(in the rows, 128 means zero)
The rows below come in pairs that one turn or mirror swaps. Which row does each named row swap with?
The rows were stretched afterwards, more along some directions than others.
Nuf: [ 99 134 140 118 141 150 146 129 113 167 127 100 151 148 128 123 123]
dap: [ 51 112 131 119 102 136 115 160 117 113 113 162 148 150 106 146 138]
lovup: [ 93 154 130  93 132 134 123 124 133 138 140 101 146 134 122 118 132]
Tibig: [ 86 156 144 123 136 134 130 136 129 144 135 111 154 140 128 127 129]
lilem: [101 148 143 124 139 130 130 132 125 144 135  97 143 133 124 118 128]
muka: [ 76 111 149 137 128 136 165 130 105 132 126 126 140 166 138 118 124]
kogaz: [ 44 113 126 131 106 125 102 158 134 106 123 153 142 132 106 150 131]
Dal: [ 78  99 134 111 136 151 155 134  99 135 131 125 149 173 135 105 142]
Gufug: [ 88  93 144 145 134 148 161 132 115 137 130 120 133 170 132 122 134]
Zov: [112 150 143  86 140 160 129 124 114 148 131 113 143 155 130 111 142]
bilor: [ 39 105 123 118 105 129 114 163 127 121 117 134 133 153 109 142 135]
pabun: [108 151 151 101 120 123 150 125 125 145 114 129 105 130 154 131 139]
dizek: [ 84 101 135 123 133 152 163 121 101 134 123 125 143 168 119 104 126]
tez: [103 119 145 115 133 151 155 126  98 127 131 127 143 174 130 107 137]
nafi: [101 146 157 117 124 116 150 125 134 137 110 132 104 123 152 137 128]
mun: [ 91 121 133 138 133 135 166 124 104 126 135 103 132 157 140 100 135]
zoni: [130 129 154 108 128 133 150 121 122 149 118 133  99 132 155 133 150]
zarot: [ 96 170 130  90 128 132 135 132 123 137 136  90 153 148 124 112 126]
Fip: [101 149 132 111 129 138 129 137 138 127 137 101 153 155 124 114 132]
Vabo: [118 153 145 118 114 124 149 124 142 129 111 132 119 131 139 149 128]
sata: [111 138 151 121 114 121 164 118 127 149 102 125 115 141 142 144 124]
soniv: [115  92 139 123 144 163 147 131  96 148 127 120 149 173 138 119 140]
gile: [103 139 150 141 118 125 154 130 123 139 112 129 106 129 138 138 144]
Zusat: [ 56 111 128 103 107 140 116 150 120 110 121 135 131 134 102 134 129]
norik: [ 69 111 140 116 102 140 107 144 120 103 111 151 124 144  99 140 138]
sisuz: [ 83 114 143 116 137 157 150 128 109 119 141 143 153 161 132 110 140]
mul: [ 95  97 133 130 135 135 160 126  99 138 126 129 144 155 127 112 130]
Tidub: [ 65 123 131  92 114 126  98 144 120  98 131 150 127 126 116 127 147]
mif: [121 131 149 116 121 146 148 125 121 153  98 142 120 149 137 145 135]
memuv: [102  99 150 134 129 156 170 126  94 137 126 107 137 166 118 113 123]
sok: [ 94 152 161 125 121 122 151 128 137 139 109 144 116 132 154 149 129]
Depar: [ 64  93 124 126 108 138 109 157 124 114 114 155 140 147 108 148 147]
daz: [101 137 124  90 142 140 126 135 114 157 144  98 145 140 128 105 145]
zab: [116 147 136 117 140 140 131 127 124 150 143 100 144 134 127 115 140]
Rafur: [121 114 160 122 119 138 156 117 118 161  99 133 110 140 145 142 125]
Vokez: [ 61 117 117 150  96 115 109 161 123 109 112 128 130 134 101 147 137]
pigil: [ 90 141 136 114 105 118 145 141 145 127 102 135 123 148 138 143 126]
bese: [ 61 121 119 101 108 132 103 152 129 103 120 162 140 139 107 140 140]
bagil: [ 95 129 136  92 135 148 127 125 118 157 132 105 144 139 127 111 128]
tidim: [ 65  99 120  98 111 138 111 160 112 134 103 149 138 153 126 148 138]
bage: [109 140 166 115 120 140 145 125 122 146 106 134 108 135 146 148 133]
nuzu: [ 96 154 138 118 142 140 137 128 117 138 148  96 136 134 128 102 148]

Vokez pairs with mun
Dal pairs with Depar
Zusat pairs with memuv
bage pairs with Nuf

The rows below come in pairs that one turn or mirror swaps. Which row does each named row swap with?
The rows were stretched afterwards, more along some directions than others.
radot: [143 157 112 135 125 136 140 108 160  99 149 130 157 150 128 150 141 126
 113 120 120 104 107 139 121 107 154  97 119 135 130 151 116]
Setu: [143  94 142  93 129 107 141 143 142 143 100 132  99 138 124 111 146 139
 114 154 127 132 147 153 102 120 104 132 140 120 133  92 139]
pep: [138 167 128 144 147 152 125 101 140 123 125 134 151 157 111 154 148 127
 108 103 117  94 111 132 126 130 143  93 105 147 141 158 132]
punuk: [159 145 116 164 147 114 137 127 125 142 143 141 132 134 129 120 121 124
 136 135 141 134 124 129 106 119 141 112 147 123 120 123 110]
Suse: [137 153 120 148 113 115 157 106 158 120 124 150 142 140 126 148 137 113
 100 114 135 106 118 139 121  97 141  89 130 147 140 144 127]
Kek: [138  92 139 104 110  88 133 140 131 142  98 141 102 115 128 119 141 140
 124 151 132 158 161 150 105 141  97 129 126 130 151 102 139]
vit: [162 147  98 154 139 121 124 139 119 134 147 139 136 136 125 119 112 118
 123 142 138 127 109 128 123 125 154 113 148 117 113 109 118]
razet: [123 106 123 117 127  93 138 121 144 142 106 125 107 105 130 124 125 102
 139 109 122 135 152 130 116 120 106 123 136 119 151 144 134]
Podu: [138 166 119 133 139 160 125 118 138  97 131 123 156 161 108 160 138 124
 107 113 114 102 100 135 131 125 150 111 117 136 111 148 130]
rim: [109 110 125 100 118  99 124 141 141 127 117 126 120 101 131 127 126 119
 156 114 130 150 147 128 117 142 103 143 129 120 144 161 133]
Duro: [158 160 112 130 146 136 128 133 128 146 133 121 133 138 124 130 126 126
 122 137 131 117 121 123 123 121 149 119 133 117 115 112 111]
dab: [139  91 157  84 133 117 124 140 126 129 108 134  95 133 137 112 156 132
 132 154 133 153 150 147 112 146 101 150 116 123 133  97 140]
Reg: [143 102 143  96 143 106 136 139 133 155  97 132 100 133 124 106 160 145
 117 154 134 143 162 152 102 125  98 131 127 125 146 100 140]
fut: [138 149 119 146 125 133 145  93 138 116 130 130 158 145 130 170 133 126
 121 102 118  91 122 129 121 121 152  95 102 143 139 153 125]
taga: [118 102 127 108 131  87 136 108 152 140 108 133 115  97 133 133 132 109
 147 108 119 138 153 129 122 129 101 126 121 131 151 152 142]
tuso: [158 143 111 152 142 125 138 130 119 138 135 121 130 135 118 120 129 120
 124 143 136 131 126 135 113 103 157 114 143 120 113 106 116]
nezu: [139 101 131  94 119 101 136 146 132 125 115 136 102 142 134 116 125 139
 120 154 127 139 134 138 105 143 113 146 125 109 131  89 144]
loru: [110 105 142  95 135 120 124 130 134 142 119 118 112 103 135 113 136 108
 156 114 120 139 138 130 118 138 106 145 128 122 146 150 124]
Muvi: [157 149 118 134 163 128 139 129 122 149 125 128 117 146 112 131 130 121
 122 145 132 135 116 130 117 114 155 125 128 115 114 105 114]
Zedi: [146 144 119 128 161 126 144 137 118 163 121 135 114 144 126 130 131 124
 111 145 129 124 133 125 124 119 152 128 133 127 100 102 115]
lusod: [142  90 139  99 112  78 143 131 141 145  92 149  89 125 145 125 139 131
 128 148 124 156 161 151 105 132  95 138 121 123 141  91 155]
Mefiz: [130 155 127 143 122 143 136 118 134 118 136 125 156 147 119 151 139 136
 112 104 121  94 119 124 123 122 147 101 114 138 140 162 119]
katup: [129 171 116 141 142 166 139 102 144 120 141 123 165 156 113 154 142 126
 137 118 115 104 109 134 125 123 151 116 102 139 143 169 120]
Vozed: [116 109 120 100 118  98 139 118 139 139 123 135 123 101 130 111 139 111
 148 118 126 133 142 134 120 117 110 138 132 130 147 157 126]
Vetol: [164 149 114 134 153 119 127 125 129 131 127 124 117 140 123 138 124 107
 119 141 141 135 133 127 121 130 146 121 134 123 110 108 119]
donun: [135  91 142  96 126  94 124 138 129 136 102 129 103 123 132 117 135 140
 134 153 121 147 146 149 111 144  93 138 117 120 138 100 146]
Vipi: [114 105 129 105 117 101 131 116 140 130 119 131 121 104 143 117 135 113
 145 112 123 128 134 130 121 125 109 133 136 125 139 154 143]
tove: [156 136 124 142 155 119 132 136 126 152 132 132 112 139 135 132 126 119
 127 134 139 131 137 120 111 122 139 121 135 114 120 106 112]
Zug: [155 136 134 145 168 127 121 144 117 151 119 127 114 138 130 119 144 113
 130 136 131 147 130 122 113 136 141 117 137 128 112 109 124]
Pedir: [108 105 126 102 120  99 132 128 141 132 116 122 122  95 129 130 127 106
 155 117 127 138 145 131 122 134 108 136 136 132 143 164 133]
Likon: [133 158 118 130 136 151 134  98 141 120 131 131 152 148 113 167 137 126
 123 120 120  86 120 136 137 127 156 108 113 140 141 159 112]
lomu: [135 169 118 159 125 143 145  95 148 110 146 141 153 154 114 147 138 124
 122 111 126  98 101 134 122 107 152  94 126 136 143 153 119]
Lali: [134 165 123 154 124 147 129 105 127 118 134 137 163 134 121 149 137 122
 122  97 116 101 112 131 137 129 145  86 118 142 135 162 122]
Mape: [116 107 123 101 111  80 133 119 156 136 116 132 115  92 134 127 124 111
 161 119 117 158 143 135 116 132  97 141 125 124 158 152 135]
rafav: [156 144 110 146 148 115 142 124 131 153 137 141 121 136 130 121 130 126
 117 136 133 119 129 132 116 101 148 112 145 119 116 100 112]
Vebi: [119 114 127 111 105  88 137 122 142 131 120 137 118 100 134 117 134 109
 163 112 133 149 146 135 109 116 108 133 144 126 149 157 134]
gusul: [117  97 136 114 128 104 137 116 143 140 113 126 115  99 140 118 132 110
 143 104 122 127 144 128 123 115  97 127 136 133 143 150 143]
Roteb: [109 106 125 109 114  94 143 116 148 147 117 132 120  90 140 129 134 116
 155 105 115 139 158 137 114 125 105 126 127 130 157 158 130]
Manop: [134 164 115 138 123 165 121 118 126 106 131 128 152 148 113 156 130 120
 116 117 122 106 105 130 138 134 149 109 114 142 128 153 122]
Rog: [115 114 118 114 121  98 148 130 154 132 117 138 139  99 120 112 144 119
 153 117 130 135 141 141 103 117 117 127 144 138 150 170 127]
dofe: [157 154  94 150 151 119 136 136 118 147 133 138 134 134 126 115 114 125
 136 144 120 131 108 130 114 127 146 122 149 119 116 110 119]
seg: [134 163 128 137 134 149 138  88 147 115 131 128 142 152 119 167 149 121
 129 111 123 103 125 138 132 112 145 100  99 137 144 148 120]
Posos: [120 104 126 101 111  93 135 120 148 117 120 126 117 100 128 126 147 113
 150 112 130 128 148 146 110 106 106 121 143 136 141 157 139]
vez: [154 152 100 144 138 127 134 131 123 137 131 132 128 140 132 134 119 115
 123 142 132 118 118 125 126 117 159 128 139 122 101 110 114]
tezen: [143 160 126 166 135 149 130 107 146 109 141 130 160 150 115 150 127 116
 116 104 125  98 108 125 126 127 143  92 121 128 140 162 121]
keruv: [142  98 122 100 116  77 145 139 138 140  99 148 103 123 139 114 133 132
 113 156 122 145 145 153 107 133 102 131 126 124 141  86 150]
Zef: [159 154 104 152 163 146 121 138 117 144 133 136 136 148 127 114 122 122
 106 140 124 121 109 117 118 128 153 125 129 121 102 110 119]
Fuz: [118 102 115 120 115  89 144 132 140 140 121 138 128  93 139 111 127 119
 136 111 124 140 148 132 100 122 111 119 143 122 144 151 134]
felel: [138 110 116  93 115  99 147 137 130 129 111 139 112 141 118 117 140 140
 119 160 130 143 144 160 109 117 112 138 127 119 133  95 135]
rovu: [145  88 128 100 127  90 153 157 128 139  86 142  98 123 116 113 154 137
 111 164 138 152 156 164 100 123 114 134 151 135 121  87 140]
Res: [116 113 129 103 124 108 137 114 134 135 114 120 124  99 136 123 133 113
 156 113 119 144 142 135 120 134 109 136 127 126 137 159 129]
tilud: [152 157 109 152 161 137 150 140 115 158 132 130 126 149 127 115 120 120
 109 143 129 121 122 120 116 110 153 120 138 121 119 104 111]
Nepas: [123 155 110 134 134 143 140 105 157 118 134 118 155 153 117 169 133 128
 106 118 112  95 113 133 134 124 157 102 104 147 137 143 128]
zos: [111  98 134 103 119  91 137 137 151 135 110 120 111  98 131 121 130 119
 148 113 121 142 148 133 106 127 103 137 137 129 157 152 135]
reko: [160 134 114 132 156 122 130 154 116 139 130 138 115 143 130 116 130 125
 107 146 120 136 114 130 106 134 154 132 145 112  96  90 112]
Diz: [146  88 145  94 136 101 129 130 144 126  99 131  93 134 127 117 145 139
 119 154 126 147 145 159 114 123  97 134 119 121 131  84 152]
teze: [131 172 136 130 135 152 132 100 145 127 125 129 136 158 120 163 141 117
 118 104 124  92 122 119 131 127 138 103 100 140 140 164 126]
Divo: [125 163 106 153 119 143 127 103 135 109 151 134 157 150 134 150 117 120
 118 125 109 106  96 124 133 126 153 108 107 133 139 145 123]
Fuv: [144  84 139  95 135  87 143 121 143 150  82 136  84 134 127 141 142 132
 120 152 125 139 164 160 115 123  98 125 117 126 134  84 157]
fedaz: [113 104 132  96 127 106 129 128 139 144 113 132 122  93 130 121 148 116
 155 113 125 147 151 137 118 128 108 139 128 130 141 157 130]
nub: [153  90 146 104 124  90 135 125 141 130  96 140  96 129 132 126 148 129
 130 150 137 152 172 152 106 124  94 123 120 120 140 106 147]
datas: [128 155 126 144 126 138 137 103 152 114 136 125 148 147 116 165 143 133
 124 108 126 104 122 138 129 112 134  94 110 148 144 153 133]
Suvi: [167 149 118 169 150 129 130 124 116 131 135 143 124 141 124 116 123 104
 127 133 140 126 117 126 120 114 146 112 141 117 104 117 117]
zuzol: [152 157 109 151 142 128 137 145 101 141 138 140 120 145 123 110 114 124
 113 142 134 131 105 122 113 126 151 134 157 116 104 107 113]
Bil: [138 166 123 130 121 146 126 116 133  95 129 121 144 147 123 166 141 125
 117 103 126 103 115 129 134 129 146 105 111 143 119 148 138]
vove: [119 114 118 101 112  82 143 120 155 135 120 138 126  95 138 119 133 108
 154 118 124 141 137 142 117 117 102 129 138 128 145 164 137]
tedil: [149 151 121 143 149 125 123 138 122 151 145 140 133 150 148 113 121 125
 121 144 121 137 112 116 114 131 143 128 134 108 114 116 110]
pib: [164 147 112 144 156 123 127 123 120 139 133 136 128 134 116 127 132 110
 127 138 139 125 122 133 118 114 148 113 146 129 107 120 119]
Vom: [121 112 126 113 129 107 133 124 138 118 116 128 121  99 127 111 141 112
 151 115 130 152 142 136 115 128 107 138 135 138 138 160 138]
Repu: [146  89 148  89 121  95 144 133 141 139  94 133  92 126 134 111 164 136
 134 163 135 159 166 158 104 116  99 141 129 130 138  95 142]
pilif: [138  82 148  99 128  93 136 144 132 142  91 129  97 124 127 119 145 136
 117 148 126 152 160 157 102 134  98 126 125 126 139  93 154]
Nonuz: [144  93 132  87 121  88 140 147 141 141 106 137  89 136 130 119 146 141
 125 163 129 161 158 159 106 128 102 144 126 116 137  76 143]
Pasen: [132 166 114 144 113 151 135 109 138 101 130 132 161 150 119 168 125 132
 112 107 129 103 113 130 130 120 155 106 119 135 115 146 119]
dezor: [139  96 143  93 131 101 134 140 131 146  92 141  97 136 136 113 152 136
 113 158 126 146 154 148 111 139 107 137 120 123 132  87 143]
Kup: [145 157 111 138 122 130 132 106 150  97 136 144 159 144 128 153 141 136
 127 115 113 109 102 143 121 129 145  98 125 137 127 156 134]
Rosup: [135  87 134  91 125 102 134 149 126 141  93 135  98 128 124 127 147 139
 116 153 125 145 157 156 111 137 107 140 120 128 134  79 146]
Dib: [136 171 119 154 114 143 125  97 157  94 163 134 177 147 125 139 133 134
 145 110 119 112  95 132 110 126 143 100 115 133 145 177 121]
Sov: [153 150 106 153 134  97 150 129 138 144 134 150 132 126 126 115 116 109
 125 142 149 136 125 129 113 103 137 115 143 131 129 121 110]
Didil: [133 164 133 140 134 149 127 126 144 111 127 123 153 151 118 158 139 131
 116 114 118 112 113 122 126 139 144 108 111 135 130 151 127]
Zuveb: [146 158 105 156 135 139 127 148 111 127 137 137 134 143 119 126 107 124
 114 135 144 134 109 105 121 128 154 129 138 120 103 105 114]
Mafem: [141  93 132 101 111  99 141 136 126 139  96 141 103 124 137 120 145 131
 120 154 129 142 162 150 111 127 109 129 131 120 131  82 139]
lov: [162 153 116 145 150 136 116 150 111 132 138 139 137 137 132 106 122 117
 124 133 133 144 116 115 112 139 150 127 145 113 104 112 111]

nub pairs with razet
Lali pairs with vit
fut pairs with Muvi
Bil pairs with Duro
Manop pairs with lov
dezor pairs with Pedir
Posos pairs with Reg
Rosup pairs with fedaz

